Where one turn sends some rows of the set: a few examples, then the rows asked
K_119: [ -3   0 -19  12 -13 -10  16   0 -12  -6  11  21 -28  -8  -7  -9   3   1
   3 -10   3  -4   2   8   7  -3   1 -19   2  14  26   2 -14   3  -2  11
  -9  17  -4  12 -10 -16   5  13  11  -2]
K_668: [  3  -1  -2   9 -10   3 -10   3 -19 -10  -8  13  10  -4 -11  -2  -3 -12
 -10  -2   0 -12 -17  18  -9  -5  -3  -7  -2   8   7   3  -6  -8  -1   4
 -17  11   7 -10   1   7  17 -14  -2  -5]
K_846: [ 15 -11 -12   9  -9  -7   1  -4 -19   3  -4  13  -6  -9  -1 -24   7 -18
  -9  -5   0  -6   5  -6  -8  -1 -12  -3   6   7  13 -15  -4 -11   1  10
 -13  -8 -11   7   8   6   8   5  12 -15]
K_944: [ -1   1 -17   8 -12  -6  20  -1 -19  -1   6  17 -12  -8  -6 -16   1   5
  -4 -10   1  -6   1  12   6  -9   2  -3  -2  10  27   5  -8   6  -3  15
  -6  25  -2   5 -14 -15  -4  11   8  -4]
K_437: [  3  -1  -4   9  -9   4 -12   1 -17 -15  -6  11   3  -1 -12   2  -1 -14
 -15   1   0 -14 -15  16 -10  -5  -2 -14  -1   5   7   3  -6 -10   2   3
 -15  14   7  -8   3   8  20 -11  -2  -2]
K_346: [  2   0  -3  16 -14  -2   0  -3  -8  -4  10  19 -15 -12  11  -9  -8 -14
  -1   0  10 -17   4  -9   0  -8   3  -1   8   8  17  -5   3  18  -2   1
  19  10  -3  24 -12  -3  -3  23  11  -1]
K_110: [-12  -1   1   6  -4   8 -14  -2  -4   6   3  16  -1 -10  -2   2  -6 -11
   0   0   0 -20 -15   8   7   0   8   2   9  16   0  -3  -2  12  -1   6
  -4  19  15  -1  10   2  12  -3  -1  17]
K_14: [ -3   1 -18   9 -13  -6  20  -5 -14  -7  10  15 -21  -6  -8 -10   2   3
  -9  -5   4  -7   4  10   4  -8   3 -13   0   9  28   4  -9   3   1  15
  -2  27   1   8 -10 -13   1  13  11   0]
K_257: [  2  -1  -2  13 -10   0 -13   3 -15 -15  -4  13  -1  -2 -13   5  -1 -15
  -7  -3   0 -12 -15  13 -11  -1  -4 -18   1   9   5   0  -9  -9   4   1
 -19   8   5  -3   4   6  23 -11   1  -3]
K_725: [  3   0  -3  16 -14  -4  -1  -3  -9  -3   9  19 -15 -13  12 -10  -6 -13
   1  -1   9 -16   3  -9   0  -8   1   0   8   9  15  -5   1  17  -3   1
  17   8  -5  23 -12  -4  -4  21  11  -2]
K_293: [ 14  -9 -14   9 -11  -4   1  -9 -16  -1  -1  10 -14  -5  -3 -18   9 -19
 -14   0   2  -7   7  -6 -10   0 -11 -12   8   6  14 -16  -4 -13   2   9
 -10  -6 -11  10  10   9  12   5  12 -10]
K_305: [ -1  -1 -15  12 -12 -11  18   4 -17   0   9  25 -18 -12  -4 -15   0   3
   6 -14   1  -2   0  11   7  -4   0  -8   0  16  24   3 -11   6  -5  14
 -11  16  -6   7 -13 -16  -1   9   9  -5]
K_976: [ 15  -8 -16   6  -9  -2   3 -12 -18  -2  -3   4  -8  -3  -4 -21  10 -16
 -22   3   1  -9   8  -4 -11  -4 -11  -5   6   3  16 -14   0 -12   4  12
  -8   2  -7   7   8  10  10   6  12 -12]
K_572: [-12  -2   2   7  -4   7 -14  -1  -2   6   4  17  -7  -9  -2   3  -5 -13
   3   0   1 -19 -16   6   7   2   8  -1  10  17   0  -4  -2  12   0   4
  -6  16  14   1  12   2  15  -2   1  18]
K_396: [  5  -1  -1  12  -9  -1 -14   7 -18 -10  -6  16   5  -4 -10  -1  -4 -14
  -4  -5  -2 -10 -18  14  -7   0  -5 -12   0  11   3   1  -8  -8   0   3
 -19   5   3  -6   1   5  19 -13  -1  -6]
K_962: [-12  -2   3   9  -5   6 -15   0  -4   8   3  17  -2 -11   0   1  -5 -12
   5  -1   1 -18 -16   6   6   2   9   3   9  19   1  -3  -3  13   0   4
  -7  16  14   0   9   2  12  -3  -1  15]
K_331: [  4   1  -2  17 -13  -2   1  -2 -12  -2   9  20 -10 -14  12 -12  -9 -13
   0   1   9 -15   2  -7   0 -10   3   3   7   8  17  -5   5  17  -2   3
  19   9  -5  21 -14  -4  -7  22  10  -3]
K_286: [ 15 -10 -13   6  -9  -2   5  -8 -21   4  -5   8  -1  -5  -1 -25   7 -15
 -17  -2   0  -7   6  -2 -10  -4 -10   3   4   4  15 -13   0 -12   0  12
  -8  -2  -9   3   6   8   6   4  10 -14]
K_24: [  3   1  -4  16 -13  -2   2  -4 -10  -5   9  17 -13 -11  11  -8  -7 -13
  -2   1  10 -17   3  -8   1  -9   3   1   8   6  17  -5   4  16  -1   3
  19  11  -4  22 -13  -3  -5  22  10   0]
K_461: [-14  -2   1   5  -4   7 -14  -3  -2   4   4  13  -5  -9  -3   3  -4 -12
  -1   3   1 -21 -14   8   6   0  10   1  10  16   1  -3  -2  13   1   5
  -4  19  16   0  10   4  14  -3   1  18]

K_396 -> K_257
K_305 -> K_119
K_962 -> K_572
Now find these:
K_976 -> K_286

Where one turn sends some rows of the set: a few examples, then the rows asked
K_515: [-19  13  12 -12   4   2   4  -8  -1  17   5   8  -6   2  -8   1  -8   3]
K_211: [ -7   9 -10  -2   2  -2   6 -19  16  17   4  -8  -9  -2  -4 -11  -8  18]
K_246: [ -9   9   2 -10  -2   2  10   0  10  -7  -3   2 -24   1 -16   6 -17   2]
K_628: [ -4   1  11  -3   0  -4  -4 -18  -4   9  -5  14 -19   6  -5   8  -8  -3]
K_712: [  4  -3  -8   4   0   1   6 -11  -9  19   1  -5 -13  -7   2 -13   0   1]
K_919: [  1  -4   6  -2  -6  -3   3  15   0   3   5  -2 -10  -1  -3   1 -16   9]
K_75: [-17  11   5 -12  -3   6  -7 -11   3   6   5   3  10   0  -1   1  -2   9]
K_640: [  1   6  -3 -11 -11  -9   2  -5  10  -5  -8  -2 -15  -7 -23  -2 -22   5]
K_418: [ -6   2  -2   4   1  -3  -3  -7  -5   3  -9 -10 -11  21   0  -3 -18   2]
K_97: [-16   3  -8  -7 -10 -12   5  -6  -1  13   9  -4   6 -13   4   3 -16   2]
K_412: [  2  11   2 -10 -14  -2   5  -7   0  -3  17 -15  -8   0  -5   2  10   1]
K_25: [ -3  -7  -1 -15  -9   5   6  -3   0  -1  22 -10 -14  -2  -7   2 -16  -2]
K_328: [ -7   7  11 -11 -12   6  -5 -25   2  -1  -1   4 -12   8  -4  14 -11  -4]
K_417: [  1  -5 -11 -10  -8 -14  10  -3   9  15  -9   4 -12   2   6  -9  -8  -1]
K_354: [ -7   8  -6   5 -16   0   6 -12   1  -9  19   3  -7  -1  -7  -6 -17  -2]
K_816: [  5  17  -5 -17 -11  12   6 -20  -3  -1   7  -5 -11  -3  -3  -2   6   8]
K_274: [  3   7   7  -4   6  -2   3 -20   5  -1 -10   5  -2  -6 -10  -3 -22 -10]
K_856: [-16  -9   8  -8 -21  -7   5 -17   2  12  12  -4  -6   0  -7  -7 -15   6]
K_867: [ -3   5  -6 -11   4   2   2 -21   2  -6 -15 -10 -15  -3  -9  12  -9  17]
K_737: [-12  -1  -9 -16  -6  -1   2 -19  -1   1 -14 -13 -11 -14 -13  -5 -13  14]
K_284: [  7  19  13 -15   3  -9   9 -15   6   3  11  -3  -1   6  -6  -5  -7   1]
K_570: [ -2  -8  -4  -1   3 -19  -1  -6   2  -8   8 -13 -18  -2  -2   4 -15   5]
K_865: [ 12 -12  -8  -3  -3  -8   2 -11   0  13  -2  -4 -14  10  -3  10 -11  -3]
K_469: [  8  15 -19  -9 -13 -10   2 -14  -3   6 -14  -3  -5   3  -6   0  -4   2]
K_691: [  2   9 -13  -6  -4  -9   2  -8  -2  -3  -6  -7   6   4  -1  -3  10  -3]
K_869: [ -1   7   2 -10  -1  -1  18 -14  -1  -3 -11 -17   8   0 -12  -6 -11   5]
K_166: [ -7 -12 -13 -14   2   1   4 -20  -3  15   7  -1   0  -7  -1  -3 -10  14]

K_515 -> K_691
K_412 -> K_737
K_274 -> K_284
Now find these:
K_354 -> K_211
K_570 -> K_856
K_867 -> K_328
K_865 -> K_25
K_246 -> K_75
K_919 -> K_97

Where one turn sends some rows of the set: a few examples, then the rows asked
K_581: [  6  -7   3   1  -4   0  -6  -5  16   2  16   9  -4   4   0   1   5  -2
   3  -7 -11 -10   0   2  -4   0   3  -9  -4  -3  -4 -17 -25   3  10   1
   2   7  -2   3   0 -13 -13  -1  -4 -17   1  -4  -5  13  -1]
K_39: [  4 -13   4   7  -3   8   8   3   1  -4   4   6  -4   2   2   0  -7  -4
  13 -12   9   7  -7   2   9 -21 -10   0 -14 -11   0   4   2   9   3  -7
   8  -2  11  -7   4 -11  -5   6  -8  -5   4   3  -3   0  13]
K_996: [ -2  12  -2  -2  -9 -11 -13  -3   9  -1  -5  -3 -16  -4  18   0  -4  -3
  13  -8  -6   4  -2   2 -11  -9   3   3  -2   2 -12 -10 -13  14   2  -6
  -5 -13  -6 -12   5  17  -6   2   3 -18   5  17 -11  -5  -3]
K_299: [  3  10   4  -7 -11   1  16   6  18  -8   9   7   4   4   7  -4  -1 -15
  10  -1  -7 -11   5   5 -11  -4  -3 -15   2 -13  11   3  -8  11   0  13
  -6 -10  -4  -6  14   3 -13 -19 -10 -16  10   1 -19   0  -1]
K_460: [  2 -13  -5  -3  -6 -16  -2  11   9  -4  11   3  -4  -4  -9   5   4  -5
  -1  -1  -6  -4  -7  -2   0  -7  -7   7  11  -8  13  12 -10  30 -14   8
   1  -3 -18   3   5  -3 -11  -4   9  -6  -8  18  -2 -14   2]
K_290: [ -9   3  -9  -5  -4  11  -5   6   6 -11   7   3 -11  -1  -2 -16  -8  -6
  25   0   3 -13   3   9   5  -8   7  -5 -13   8   5  -1 -11  13  -5  -3
   6  -2   2   4   1   3  -4 -11  -9 -17  -8   4  -2  -3   4]
K_188: [  1 -14   9   6  -7   8  -6   0   8   6  15  -8   3   3   4   9   0   0
   3   1  -2   8   8  -7 -10   1  23 -20   4 -13  -4  -1  -2  11   1   4
  -6 -11  -2  -9   8  -3 -18 -10   0 -18  10  -2  -3 -13   3]
K_309: [  3 -17  -3   0  11 -14  -2   8   3   3  17  -5  20  15   1   2   2  -9
  -7  -9   5  -1  -1  -8  -1  -8  10   0  11   5   5  -2 -13  11   5   8
  -8 -15   6   4   7  -1 -25   3   1 -15   2   3  -8  -4  14]
K_630: [-15   7 -11   0  11  -7  -1   4  11  -1   7   5  -7   6  -1   6   4 -13
  20  -7   9  14  -3   0   1 -10   6  -2   2   7  11   6 -12  23 -12  -3
  -7 -19  -3   5  -8   7 -12  -3   6  -9  -6  19 -10  -6   7]
K_809: [ 15  -7  -3  -1  -5  -6   4   1   4 -10  -1   4  -6   2  12   1  -9 -16
   8 -15 -20  -8  -2  -4   9   4  -7   2  14 -17   3  12 -13  16   0  -1
  -6  -9   5  -4  11  -2 -12   5   6 -19   2   6  -4   2   6]
K_47: [-16   3  -6  -1 -12  -8  -1  16 -12  -4   9   5   6  -2   1   2  -3   2
   6   2 -10  -9  11   2  -2  -7  10   3  14 -14   5  12  -8  15   8  -5
  10   5   2  -3   2  -2   3   5   2  -8  -7   9   6  -1  -7]
K_209: [-10   0  10  12  -2   0  -6   2   5  -9  19  -4  -1   6  19 -15  12  -4
  -5  -8 -20  -4   0  -6  -8  -8   0   4  -6 -13  -2   1  -4  13  13  -2
   8  -2  -9  -6  -6   5  -8  -4  -2 -25  -7   9 -16   8  -4]
K_644: [  3   0   5   3 -19  -6   0   2   2  -9   4  -4   9  10  -3   3   0   7
   9  -8 -11   5   2 -16  -3 -12  22   2  -4   6  10  -1 -18   4   9 -14
   9  -2   4 -10   0   6 -15   2  -6 -13  -3   2 -18   8  -4]
K_848: [ -3  -9  -2   4  -6  -8  -3   9  -1  11   3   7  -9  14   5  19   1 -10
  14 -16  -8   8 -10   2  -7  -9   4  14  -3   2  13   1   3  14   7   8
 -10 -12   7  -7  -2 -13  -8 -14  -9   2  15   6  -1   1   5]
K_799: [  1   2  12  15 -18  -4  -3  -2   6   8  11  -7   6   0  11   5   0 -12
   6  -1 -10   7 -11  -2  -5 -13  -1  11   0  12   2  -6  -1  33   3   5
   0 -11   1 -11 -10   9 -26   4 -12  -2   6  -6  -2  -3   3]
K_781: [ -4  -3   2  -9  -3  10  -9   0   3   3   4   6  16  12  -6 -11   0  -3
   1  -2   0  14  -7  -8 -12 -11  -5  -2   6 -26  -2 -15 -10  10   3  -2
   6  -5   5  10  -6   8  -3  -2 -11 -15   0  -1 -13 -14   5]
K_830: [-15  -2   3  -1  -7  -6  -3   5   3  -3   6  11   2  -3   9   6  13 -15
  16   7   5 -14  -2  -1  -2 -13   3   6  10   4  -1   9 -10  31 -11   6
  10 -15  -2   3 -10  -1  -4  -9   0   3 -15  11   3  -8   7]
K_660: [ -1   7   8 -11 -16  -4  -6  11   4   0  18   6 -13  13   2   3  -6 -11
  11  -3  -2  11  -5   5 -11 -15 -12  13  -6  -7  16  -1  -2   8   2  19
  -3  -7  -9  -9 -10  -4  -1 -16   6   1  -3   3   1  -3 -10]
K_569: [ -4   2   9   0 -25   7  -5  17  -5  -6  14  -3   3   1   7  -5   4   5
   1   1   0  11  -6  -1  -7   3   0   2   5 -14 -10   3 -16  14   1   6
  -6 -16  12   1   3  12   2   5   0  -4  -3  17 -12  12  -4]
K_427: [ -4 -13  18  -2 -12   0  -1  10   7 -17  16   1  13  16  11   0  -3  -7
  12  -3  -4   2 -10  -4   1  13  -1 -11   8  -2   1  -6   3   9  13   4
   7  -1  -1  -3 -12  12  -6 -10  -2  -8   9  -2 -12  -7  -3]
K_33: [ -9  -3   3  -4  -5 -14  -4   6  -1   9   4   5  -4  16   5  21  -4 -13
  11 -11  -5   7  -9   1  -4  -9   3  10   0   4  14   3   1  19  10  14
  -5 -11   8  -6  -4 -12  -5 -17  -6   0  16  10  -1   5  -2]
K_559: [ -6  -5  12   9   2  -1  -5  -1  -1   2   3  -7  -5   5   3   8  -8  -8
   1  -4   7   3  19  -1  -5 -18   3   0  11   7  -2  -2 -15  15   9   3
  17  -4  -3   0  13   9  -1  -8   1 -22  11   5 -11  -4 -18]
K_277: [ -8   3   4  13 -16   5  -7  -5  -3  -1  12   5  13  11   6  -1 -11  -8
  13 -18 -21   0   6  -4   2 -10   0   0  -3  -9  -5  -2  -5   3  -9   5
  -3  -9   7   4   3  -5 -19  -2 -13 -19 -16  -3 -14   1  -1]
K_133: [-10   0  11  -1   4  -7   0   4   2   6  12 -10  -5   2   7 -12   5  -1
   6  -7  17  -2  -8 -10   6  -7   4  -7  22 -14  15   5 -28   1   3   5
   5 -11   2   4  10   5 -16 -22   1  -7  -4   9   0  -4   5]
K_199: [  8  -5   5  10   2   0 -13  -4  -5   4  15  -9   0  -7  10  -6   3   0
   4  -2   7   5 -10   1  -2  -9   1   8  10 -12   9   5 -25  18 -16  -2
  11 -23  10 -10   7   5 -12 -23 -10  -3  -5   8  -6  -8   6]
K_943: [-10  -5  16   1   8  -9  -4   1   1   5  13 -11  -5   3   7 -10   3   0
   7 -13  14  -2   0 -16   4  -2   6  -2  23  -8  12   3 -25   7   7   2
  10  -6   2   4  12   7 -17 -18  -1  -1   1  11   4  -3   1]
K_741: [-10  -1   6   0   7  18  -5  12   4  -6  14  -2   2  -7  -2  -6   2   2
   0  -4  -3  16  -5   0 -12  -3  -3   8  -9  -7   7  -5 -22  18 -14   6
   0  -8 -12   4  -1   4 -26  -8  -1 -11 -12  -8  -7 -10   3]
K_623: [-16  10  14   2  -5  -6   3   9   8 -14  14   2   8  14  -4  -3   8 -14
   3   2  -2  -3  -6  -5 -13  -7  -1   6  10   2   1  -2  -6   5  17  -4
   0  -5  -8   5  -2  -9 -12  -9  12   8  -2 -12   0  -3  -5]
K_204: [  7   2   4   7  -6   3 -19   1  -3   0  15 -12  -2  -4  12 -11   4  -5
  -2  -4   5   8  -5  -1  -6  -4  -1   6  13  -8   9   3 -26  17 -14  -4
   8 -22   8 -10   2   8 -10 -20 -13   4 -12  10  -8  -5   5]
K_174: [ -3   6   4 -16 -11  -3  -1  16  11   2  19  10 -10  11   1   1  -2 -16
  11  -5  -8   6  -1   6  -6 -17  -7  12  -2 -10  17  -8   0   3   4  20
  -2  -6  -9  -8  -9  -2  -8 -19   2  -1  -2   3   0  -7 -11]
K_505: [  2   6   9   6  -5 -14   5   3  14   8  -2  -7  -8  -4  -4  12  -6 -21
  14 -10   4  -4 -15  -1  -2  -7   0   5  13  -2   0   8 -19  17  -3  -5
  -8  -7 -15   1  -4  12  -9  -5  15   2  -6  10  -2  -6   2]
K_776: [  0  -6  -3   6 -19  18 -11   2  10   0   9  -4  -5  16   2   0  -8 -18
   7  -8   6   6  -4 -18 -14 -12   2   1  -2  -7  -2   3  -5  31  13  -7
   7  -6   5 -10   1   1 -12  -8  -4  -8   2 -16 -13   0  -5]

K_581 -> K_644
K_290 -> K_47
K_943 -> K_848
Now find these:
K_188 -> K_776
K_660 -> K_133
K_741 -> K_623
K_630 -> K_830
K_559 -> K_39

